In the rows, zero is written as 128.
Each named turn below is shown by a few rows before and after it. Which turns, in which order, take the first row of each later pair to the second? The first pair is answered.
turn gimor:
[113 162 114 119 116 119 129 151 100]  ->  [110 151 110 116 121 115 127 154  96]
[123 111 144  73 160 123 171 143 173]  ->  [152  67 154  82 139  96 135 146 134]
[ 83 167 116 168 122 111 125 148  87]  ->  [ 76 162 113 163 129 112 132 153  87]
turn mesab:
[ 84  85 128 121 154 143 163 120 118]  ->  [ 91  88 115 109 147 124 148  94 129]
[ 86 156 101 117 117 102 141 103 121]  ->  [ 95 170 105 128 107 102 139 109 118]
[101 115 122 141 153 172 162 160 143]  ->  [ 90  96 109 118 163 155 156 139 159]
[109 121 120 139 117  93 104 120  89]  ->  [113 126 124 146 114  99 107 127  86]
turn Runap:
[169 103 172 128 118 111 101 129 152]  ->  [149 106 185 156 119 151 130 143 138]
[ 95 119 121 144 108 137 145  81 123]  ->  [115 123 115 126 106 112 127  73 142]
[134 148 118 134 131 161 128 163 125]  ->  [111 129 105 126 127 147 131 156 102]
[156 180 121 137 105 118 104 119 153]  ->  [127 176 135 168 109 154 132 133 130]
turn mik:
[187  85 156 151 109 128  91 162  98]  ->  [188  79 153 144 105 110  84 132 104]
[174 114 133  85 165 135 116 149 155]  ->  [178 118 142  99 163 146 118 152 159]
[128 115 154 186  91 130 106  66 125]  ->  [100 105 110 122 103  79  91  67 107]
[147  97 137 129 119 121 108 111 117]  ->  [137 100 125 114 130 116 111 128 106]
Pairs:
(two turns a pair)
[128  59 146 132 150 153 135 129 130]  ->  [132  60 137 122 137 129 116  94 145] | mik mesab
[ 87 119 130 107 172 177 200 119 175]  ->  [ 85 123 115  86 171 159 191 106 183] | mesab mik
[153  99 157 140 130 125 120 121 134]  ->  [153 129 147 137 120 116 116 103 148] | mik gimor
[104 176  84  88 109  79 106  82 122]  ->  [141 210  97  90 125 100 108 123 161] | Runap mik
[155 136 127 168 110 140 130 137 132]  ->  [150 118 123 161 109 125 129 105 144] | mesab mik
[135 122 121 136 113 105  98  85 134]  ->  [155 140 145 166 118 145 114 112 144] | Runap mesab
[184 141 174 158 104 135 120 167 113]  ->  [122  89 164 144 121 142 153 167  69] | Runap mesab
[138  96 144 145 166 174 135 168 124]  ->  [142  69 142 138 163 157 125 151 122] | gimor mesab
[ 77 147 108 117 133 136 159 125 120]  ->  [ 97 112 133 138 133 147 152 155  94] | gimor mik
[107 145 134 131 101  91 144  95  59]  ->  [147 153 129 114 102  65 115  93  85] | mesab Runap
[107 164 113 111 118 129 148  86 155]  ->  [117 186 125 135 103 138 147 103 140] | mesab mesab
[119 151  87  89 125  89 112 132 116]  ->  [135 178 127 141 131 156 145 166 139] | Runap Runap
[123 117 148 157 107 117 131  89 110]  ->  [113 137 130 139 102 103 123  85 110] | mik gimor
[ 99  89 113 133 145 175 156 133 141]  ->  [103  84 102 117 148 163 150 145 131] | Runap mik
[ 85  76 139 103 192 151 154 154 120]  ->  [113  86 147 105 197 155 146 182 130] | Runap mik
[120 145  93  78 149 126 121 126 134]  ->  [146 135 102  92 122 105  92 122 107] | gimor mesab
[ 97 102 117  88 178 141 154 186 122]  ->  [147 101 173 172 135 164 146  91 177] | mik mik
[155 131 131 128 102 124 117 115 157]  ->  [140 140 114 105 109 111 119 119 152] | mik gimor
[135  61 149 124 179 154 150 156 144]  ->  [162  67 169 159 150 151 134 117 156] | mik gimor
[140  46 135  89 163 123 117 222  99]  ->  [176  67 148 100 165 138 115 228 135] | Runap Runap
[118  71 119 114 115  91 110 144  59]  ->  [193 114 133 120 108  81  75 149 114] | Runap mesab
[158 111 109  95 167 120 150 180 114]  ->  [168  97 138 127 172 149 164 161 137] | mik mesab
[121  98 111 115 160  97 163 101 149]  ->  [155 102 119 138 125  74 129  90 130] | gimor mesab
[129 140  87  94 153 127 119 168 148]  ->  [155 118 119 130 140 142 109 189 121] | gimor mik
[126 130 115 128 112 107 114  96 138]  ->  [123 145 136 160 116 144 137 113 137] | Runap Runap
[138 128 145 171 130 145 140 201  81]  ->  [117  98 148 193  99 121 131 117  66] | mik Runap
[ 99 157  94 125  95 103 121 114  86]  ->  [111 168 122 163  98 148 136 146  86] | mik mik
[102 163 105 106 138 120 136 192 113]  ->  [113 156  99  87 143 107 124 180 130] | mesab Runap
[163 119 134 144 163 156 147 184 101]  ->  [164 140 146 169 154 176 158 131 152] | mik gimor
[131 160 117 143  77  89 105  74 111]  ->  [106 173 102 118 114 116 128 175  71] | mik mik
[145  61 119  90 144 111 112 111 146]  ->  [145  76 107  75 150 105 113 135 140] | mik mesab
[132 147  99  94 133 105 116 135 148]  ->  [135 130 110  99 152 133 131 169 148] | Runap gimor
[188 125 159 149 142 132 101 135 163]  ->  [163 114 118  90 154  89  86 135 147] | mik mik
[124 178 113 128 115 123 120 112 162]  ->  [103 157  97  97 136 117 128 126 156] | gimor mesab
[ 96 112 135 130 119 112 145  97 135]  ->  [103 116 117  94 133 100 135 126 139] | Runap mik
[116 110 137 137  98 127 125  84 120]  ->  [117 139 129 127 107 134 131  84 157] | Runap gimor
[ 79  62 131 141 126 116 131  90 104]  ->  [ 82  84 110 127 109  85 114  93  90] | gimor mik
[130 165 115 125 128 120 119 109 143]  ->  [125 173 113 123 131 126 123 132 133] | mik mesab
[157 117 145 144 115 118 123 142 129]  ->  [143 108 146 150 109 117 126 121 120] | Runap mik
